128 stands for zero in the data rows.
Some points, each followed by its number:
[122 148 143 142  58 124 139 140 149 132 102 159  59 103 153 124 104 182 111 137 102 162 189 162] 0
[144 129 163 144 133 116  86 123 126 152 131 112 109 129  98 145 125 135 137 108 145 119 158 137] 1
[156 110 167 127  59  95 132  86 121 127 108 153 113 148 172 153 162 125 120 144  86 141 128 119] 2
[162 128  91 158 214 164 149 166  90  82 124 138 145  85 113 161  84 128 114 112 112 111 121 185] 3
[167 154 148 149  98 145 116 165 112  61 179 134  79 141  84 113 135  50 119 117  89 113 147 130] 4
[169 114  76  29 178 126 171 114 111  92 147 145 128 135  56 110 184  57 182 153  66 144 129  48] 5
[191 173 114  77  98 155 137 146 139  50 155  81 102 164 135  93 124  85 112 113 114  99 146 169] 6
[140  84  99 111 164 154 130 117 107 169 127 126 161 103 138 171 159 123 159 103 119 128 141 110] 7
[161 107 166 137  61  99 130  88 129 124 113 149 117 155 177 145 162 128 115 132 102 131 134 125] 8
[122 105 115  42 136 166 145 105 125 104 112 126 187 133 158 115 144 166  70 150 166 109 113  54] 9
[155 117 144 159  95 213 113  89 147 100  66 120 163 106 173 167 160 166 107 142 132 147 186 160] 10
[ 46 108  81 153  35 111 180 124 152 186 150 174 103 133 160 114  78 176 118 169 115 234  96 102] 11
[117 137 127 103 105 126 116 190 131 124 143 150  77 101 124  94 106 112 122 101 106  97 151 135] 12
[147 135 117 212 146 136 178  85  78  88 228  98 111 149 130 194 108  85 156 115 149 142 182  99] 13
[ 95 135 144 147  89 145  94 136 164 178 131 107 103 124 145 143 130 164 121 131 157 148 161 146] 14
[ 77 104 141 110 145 133 103 149 114  69 180 113 124 146 111  94 107  45 139 166 141 116  91 112] 15
[189 107  92 122 230 143 176 114  58 171  81 155 167  65  80 154 157 118 168  70 106 119 120  77] 16
[118  93 169  94 172  59 148 124 139 121 148 163 206 165  64 119 151  50 127 115 161 111  18  15] 17
[ 92 150 106  65 120 120  85 123 147  81 141 132  76 130 146  90 142 113 164 142 113  84 152 105] 18
[ 56 110  89 160  55 117 165 140 152 176 158 174  97 125 166 111 103 166 115 162 117 226 113 103] 19
[127 110 156 155 137  96 103 108  99 187 122 157 165 119 114 143 108 158 106 105 152  89  94  87] 20
[134 115 107 133 125 138 108  95 154 124 153  58 102 157  66 138 178  69 189 122 132 143 157  77] 21
[132 109  89 141 150  89 202  64  75 158 178 128 149 161  81 106 135  62 158 138 162 199  91  11] 22
[182 160 129 113 104 132 120 123 170 120  65  99 100 124  63 103 135 122 152  98  86 157 132 159] 23
[128 208 176 131  95  97 140 218 147 138  90 168  24  62 179 112  71 255  72 100 101  76 176 202] 24
[126 108 154 139 111  96  79  75 150 156 141 134 152 134 118 172 138 148 146 118 134 102 145  98] 25
[155 149 108 169  91 132 167 138 124 118 167 160 110 124 130 119  94 136 115 125  91 142 164 131] 26
[ 85  93  66  95 109 147 170 119 136 114 104 111 122 137 164 118 129 117 160 143 103 176 143 100] 27
[117 131  91 143 109 176 165 105  85  19 174 158 133 134 164  77  80  81 135 162 132 152 144 131] 28
[140 141 140 178 155  97 109 113 104 177 131 129 104 104 111 126 117 158 147  77 169  96 137 107] 29
[123 113 178 118 169 131  84 120 107 109 160 112 155 146 157 175 175 115 128 129 154  57 120 123] 30
[166 170  61 170  65 154 198 131 168  90 104 108 118 130 112 109  45 183 105 116 113 193 125 184] 31
[150 100 184 186  55 126 119  90 129 160  69 191 151 101 195 163 105 218  78 112 141 152 133 157] 32
[104 121 144 126 185 176 118 162  97  74 140 137 221 101 121 170 110 162  57 176 142  79  82 132] 33
[ 49  74  98   0 172  57 120 126 153 115  74 193 136 118 128  94 177  90 170 189  94 136 100  28] 34
[ 91 132  45  82 143 144 134 108 142 156 138 137 185 119 134 140 154 177 133 190  95 133 138 126] 35
[ 87 105 123  46  69  87 114 117 180  83  89 117 116 194 136  85 151  84 131 170  88 158  73 102] 36
[149 141  82 162 138 181 150 120 167 149 132  73 162 111 133 191  77 183 140  99 105 119 156 159] 37
[  0 106 169 110  81  64  51 141 156 185  67 192 108 132 243 114 153 232 110 219 102 116  91 191] 38
[ 86 111 130 145 202 150 123 180 144 159  84  99 198 119 118 109  78 116  96 115 189 111  47 154] 39
[143 136 135 110 111 117 143 116 138  57 151  88  91 176 128 121 135  82 136 145 135 150 125 102] 40
[158 138  98 169  84 119 166 149 117 141 168 167 110 112 117 122  87 130 108 125  90 145 164 113] 41
[ 62 100 162  85 116 116  98 116 131 157 165 170 160 136 166 148 131 157  88 186 182 119 152  60] 42
[158 116 166 137  60  97 138  83 121 129 121 152 115 161 165 137 164 139 111 137  98 144 135 117] 43
Which five points above are nearest to each new point by angle? Their numbers follow each, nearest first.
[ 84 123  52  74 146 142 157 129 147 143 146 142 183 120 150 139 140 163 124 183 103 138 132 116] -> 35 27 9 34 42
[129 178 151 134  92 109 132 185 146 143  98 147  42  83 160 113  87 217  93 109 108  85 165 169] -> 24 0 12 14 32
[ 79 100  49  85 105 157 184 103 123 114 107 114  92 131 162 119 134 113 177 148 106 198 164  66] -> 27 11 19 34 5
[141 135 134 105 102 107 138  93 141  79 147  91 102 165 120 136 142  94 143 148 126 150 126 101] -> 40 21 36 6 5
[112 122 130 137 162 144 124 155 138 132  99 110 158 130 119 107 106 119 112 123 143 126  80 143] -> 39 33 3 17 15
[147 103 186 145 142  53 136 130  94 160 129 195 125 127 125 135 120 155 102  92 131 102  82 111] -> 20 29 17 32 43
[ 95 114 133 142 163 144 130 170 133 152  92  98 178 114 124 113  78 106 110 113 162 118  68 150] -> 39 33 3 20 17
[134 102 101 141 148 112 178  87  94 137 148 134 151 146  92 109 142  80 148 131 154 171 106  55] -> 22 17 5 21 16
[208 107  94 127 234 148 157 107  60 168  70 136 186  69  73 153 164 124 165  74 118  95 121  81] -> 16 7 3 5 29
[117 127  89 102 123 132 156  99 125 108 154 171 145 128 148 157 118 146 130 177  60 127 162 137] -> 35 26 27 28 41
[111 116 160 127 113 138 143 136 115 144 113 173 141 102 146 123 106 133 104 122 144 114 120 137] -> 32 20 24 38 42
[151 175  79 184  84 150 185 135 153 105 121 112 124 129 118 102  58 189 106 115 119 185 125 174] -> 31 26 41 37 0
[155 136 107 150 207 158 153 160  92  99 127 134 151  72 116 178  96 130 113 122 113 123 132 177] -> 3 33 16 37 39
[205 158 133 124  82 152  94 113 191 120  31  77 103 123  47  92 139 119 162  98  81 158 135 180] -> 23 31 6 21 1
[ 73 117 135 114 144 135 116 154 114  98 175 127 122 150 115  89 105  67 135 152 138 131 105  96] -> 15 28 17 40 18
[ 57  91 164 100 117 118  90 105 144 162 161 151 167 134 177 141 125 150  83 196 199 110 147  67] -> 42 9 38 25 20
[156 137 144 106  90 116 120  87 147  64 134  79  99 177 121 129 145  94 148 141 125 126 121 122] -> 40 6 36 21 4
[136 108  78 163  96 183  87 120 132 147  57  85 112 101 128 107 141 127 193  88 123 186 115 162] -> 23 10 27 31 37
[151 130 110 146 181 159 144 161  99  99 127 131 135  96 123 150  97 124 116 117 117 111 132 166] -> 3 33 37 16 39
[110 132 105 142 125 172 150 177 128 130 129 100 129 113 147 100 135 108 101 113 175 145 129 147] -> 39 31 14 28 6
[141 143 134 150  73 121 143 118 146 142  90 147  85 125 134 101 118 149 130 120 105 167 138 161] -> 0 31 23 32 24
[101 112 153 144 117 118  88 111 159 155 150 130 156 135 137 168 161 147 133 119 130 114 147 104] -> 25 42 30 14 20
[155 130 108 145 196 164 146 168 101  99 123 131 143  95 120 154  93 124 115 112 116 121 136 171] -> 3 33 37 16 39
[ 87 109 119  45  73  88 120 132 173  95  98 106 112 197 142  73 148  94 126 172  90 144  84 110] -> 36 34 40 18 27
[129  71 164  96 175  25 163 101 119 128 143 166 213 178  48 125 156  17 119 124 159 114   5   0] -> 17 22 34 5 20
[106 129 128 135 171 141 130 164 132 144 112 117 153 126 107 111 106 117 114 120 149 131  71 128] -> 39 33 17 3 15
[111 120 144 148 117 106  86 100 152 159 142 119 149 119 123 171 151 143 150 129 120 112 152 108] -> 25 1 14 20 30
[177 153 135 118 101 133 115 118 172 124  63 100 108 116  63 102 140 137 146 103  90 156 133 163] -> 23 31 0 6 1
[ 63  92 158  93 103 116  88 118 139 165 171 163 156 146 174 130 128 156  67 194 190 115 164  52] -> 42 9 38 25 14
[123 125 143 138 170 169 120 163 101  85 145 128 181 118 128 149 117 148  77 153 138  93 102 140] -> 33 3 39 30 9
[ 69 147  56 177 157 152 117 109 147 113  97  68 154 173 147  39  59 144 153 169 191 176  32 165] -> 39 31 11 28 15
[175 158 130 124 152 133 130 102 138 149 103 118 116 126 107 125 165 140 156 113 107 116 138 142] -> 23 16 1 21 29
[126 129 117 132 127 137 113 100 149 131 139  81 107 143  92 129 160 101 167 115 129 145 145  96] -> 21 40 5 22 23
[127  91  97 109 164 160 140 105 112 186 137 127 184 100 129 188 169 136 167 103 116 135 154 110] -> 7 16 35 37 25
